One turn moves each row of this set onto another row. After a few examples, where does it send each row asked below?
k_36: [-11.0  25.8  11.1   1.3   7.3   0.6 -17.3  19.1 -23.7  -6.0 -10.4 -28.8
  17.2 -13.0  -2.8 -30.8  -7.1  -3.2  18.1 -32.1  -4.9  -8.4 -19.9]
k_441: [-24.1  28.2  -9.6  -8.1   9.0  43.7  11.8 -18.2 -11.5  59.7 -12.5 -10.9
  19.2 -11.3  28.1  27.7  -7.6  -4.3  21.0  -7.5   5.6 -17.9  10.8]
k_29: [ -5.0 -10.8  -5.5  33.8   4.2   5.8  25.8  18.8 -49.2  -6.3 -20.8  19.1
  16.0 -12.1  20.1  32.5 -26.7  -0.4   7.6  -7.5 -23.5  -4.8   0.4]
k_289: [ 10.6  12.2  18.6  32.6 -16.7   3.4  22.0   4.3  -6.1  12.1  -5.9 -22.6
  18.6 -31.8  36.1  13.9 -25.3   2.0   1.1 -19.7 -10.8  16.4  25.8]
k_639: [ 25.8  -2.4 -25.0  -5.0  -0.8   7.5   9.7 -16.4 -28.6  -6.2  16.6  31.6
  12.6 -26.0  19.1  24.4   1.7  26.6  22.4 -21.4  10.3  21.5 -24.3]
k_992: [-23.5  35.2  -8.8 -19.4   3.9  43.4   2.8 -16.9 -15.3  58.9 -13.2  -2.3
  13.6  -7.4  27.9  30.2  -3.6   2.4  21.8  -8.1   2.4 -17.2  11.3]
k_486: [ 50.8  -2.0  -8.8  21.6   9.3  26.7 -38.3  -7.3 -11.9  31.0  -1.4  -0.7
  -3.6  -5.9  47.5  -0.8   3.6  -0.1  16.0 -12.8 -39.2   9.9   3.4]
k_332: [  2.4  29.2   2.0 -48.9  16.4  32.4   9.5  11.4 -13.1  15.4  -6.5  26.0
  -4.8   6.0  13.2  27.3  -2.1   9.5   2.6 -10.0 -11.8  29.6 -17.0]
k_142: [ 14.3  -6.0   7.4  12.5  16.7  13.3  -4.9   2.1 -37.2  16.0  -2.3  27.4
  17.7  37.0  36.6  23.9  26.6 -15.5   2.8  -6.5 -34.7  -8.5 -19.5]
k_157: [-12.6  34.6  -1.2 -49.5  11.1  30.9  13.2  -4.8 -14.4  37.5 -19.9  18.7
  11.4   0.5  19.5  33.8   0.5   2.8  22.8 -13.8  -2.9   7.0  -7.7]
k_134: [ 12.4   1.0  -0.4  36.2  22.2  13.6  10.8   2.0 -30.1  36.5   5.4 -38.8
  25.6  10.2  15.8 -12.6 -31.2  22.6  11.8 -13.4  19.9  -8.3  -1.2]
k_712: [  0.0 -13.7 -28.1  18.6   1.2  26.0   5.7 -26.0  -9.7  23.6  18.6   4.6
  12.3 -49.8   9.5  -3.1 -20.3   4.1  31.1 -25.1  -4.1  11.1  17.9]
k_734: [ 23.1 -32.0   2.7  17.7  -3.3  26.1  26.9 -20.6 -21.9  46.6  -5.3  13.4
  -1.8  -0.7  26.2  36.0   3.8  10.8   1.6 -19.4 -25.2  18.8   9.8]
k_840: [-14.2  11.7  -3.9 -28.9   2.9  23.6  40.9 -21.6 -19.0  11.2  11.4  11.0
   7.5 -13.2  -5.2  -2.1   9.4  -2.9   0.9 -18.7  29.5  -3.9   8.1]
k_166: [-19.5  35.4   2.8 -42.1   8.3  44.4  19.4  -3.3 -12.1  35.2  -9.6  18.3
   8.1   8.7  27.1  27.7  -9.6  -0.7  14.0 -13.8  -5.2  18.7  -0.2]
k_130: [ 28.0  21.1  17.4 -20.3 -11.1  33.7  -4.0  19.5 -26.1  38.3  -7.5   6.9
 -18.4 -31.1  14.5  12.6 -22.3   3.1  24.2  -4.6  29.7   9.8  13.3]
k_475: [ 12.4 -13.1   6.7  17.8  29.5  19.3  -2.2   7.5 -23.4  23.5  16.5  16.1
  17.3 -15.8  41.9   8.5  12.1 -39.4  36.9 -45.0  -3.3   1.2  10.7]
k_459: [ 52.2   0.1  -2.6  23.7   0.5  28.8 -37.4  -5.3 -15.6  36.4   1.6  -6.6
  -6.8 -10.9  49.3  -0.7   0.7   7.3  16.3  -9.7 -30.3  20.5   6.6]
k_519: [-10.3  22.5  13.0   5.4   3.1  -2.1 -20.0  16.4 -23.5  -8.6  -8.2 -17.4
  14.8 -15.7  -1.8 -30.9  -8.2 -14.2  25.5 -36.4   1.1  -6.8 -14.3]
k_127: [  3.1   3.1 -12.2  -1.8  36.0  33.8  -6.6   4.4 -46.2   5.6  -9.4  -7.8
   7.9  21.8 -15.0 -22.3  -2.6  27.1  -0.2  16.4 -12.3  -0.6 -17.5]
k_123: [  7.7  15.2  -9.3   5.1  25.6  34.4  11.3  -0.7 -53.7 -12.1   4.4  -0.9
  16.5 -20.9  39.1   8.9   8.8  21.6  -7.4  23.9  16.4   5.9  25.7]
k_337: [  6.4  21.7  -5.3  -7.8  21.2  15.3 -12.1  19.6 -40.7  -5.4  -8.5 -21.7
  11.0   9.0  -8.3 -43.7  -6.7  17.1  10.3  -0.9 -10.2   0.4 -18.4]
k_567: [ 31.3 -14.3  -3.8  17.3  19.1  18.6 -22.3  -4.2 -32.4  35.0  -3.6  12.7
  11.4  20.9  53.0  13.1  10.1 -10.0   7.5  -1.0 -48.4  -2.0 -10.4]
k_981: [ 42.2 -11.6   9.8  21.0  11.1  21.6 -18.5 -15.9 -27.4  25.5  -6.4  17.1
  12.6  28.9  50.6   7.0  16.5 -11.3   7.8  -1.5 -33.2   1.2 -12.1]
k_958: [ 11.3 -16.4  22.7  17.8   3.5   2.3  -6.9  10.3 -49.3 -12.2   5.5  -3.0
  -9.2  -2.0  13.5 -30.4  -6.6   4.5 -19.6  -9.6  -6.6  13.5  20.8]
k_38: [ -5.3   3.5   2.0  -5.1  20.0  25.9 -10.1  12.4 -44.2  -2.7 -10.9 -16.8
   8.9   3.0 -16.8 -43.3 -10.3  11.0  13.3  -1.8  -8.8   4.6 -28.0]
k_556: [  2.4   5.7  17.5  17.8 -22.9  11.9 -12.9 -19.5 -42.8  15.7   5.2  -2.9
  17.7 -41.8  26.3  -1.9  14.4   0.4  16.6   0.5  26.4 -12.9  26.9]

k_29 moves to k_639
k_130 moves to k_134
Where do these go?
k_992 moves to k_36
k_337 moves to k_567
k_441 moves to k_519
k_712 moves to k_556
k_958 moves to k_734
k_332 moves to k_127
k_981 moves to k_166

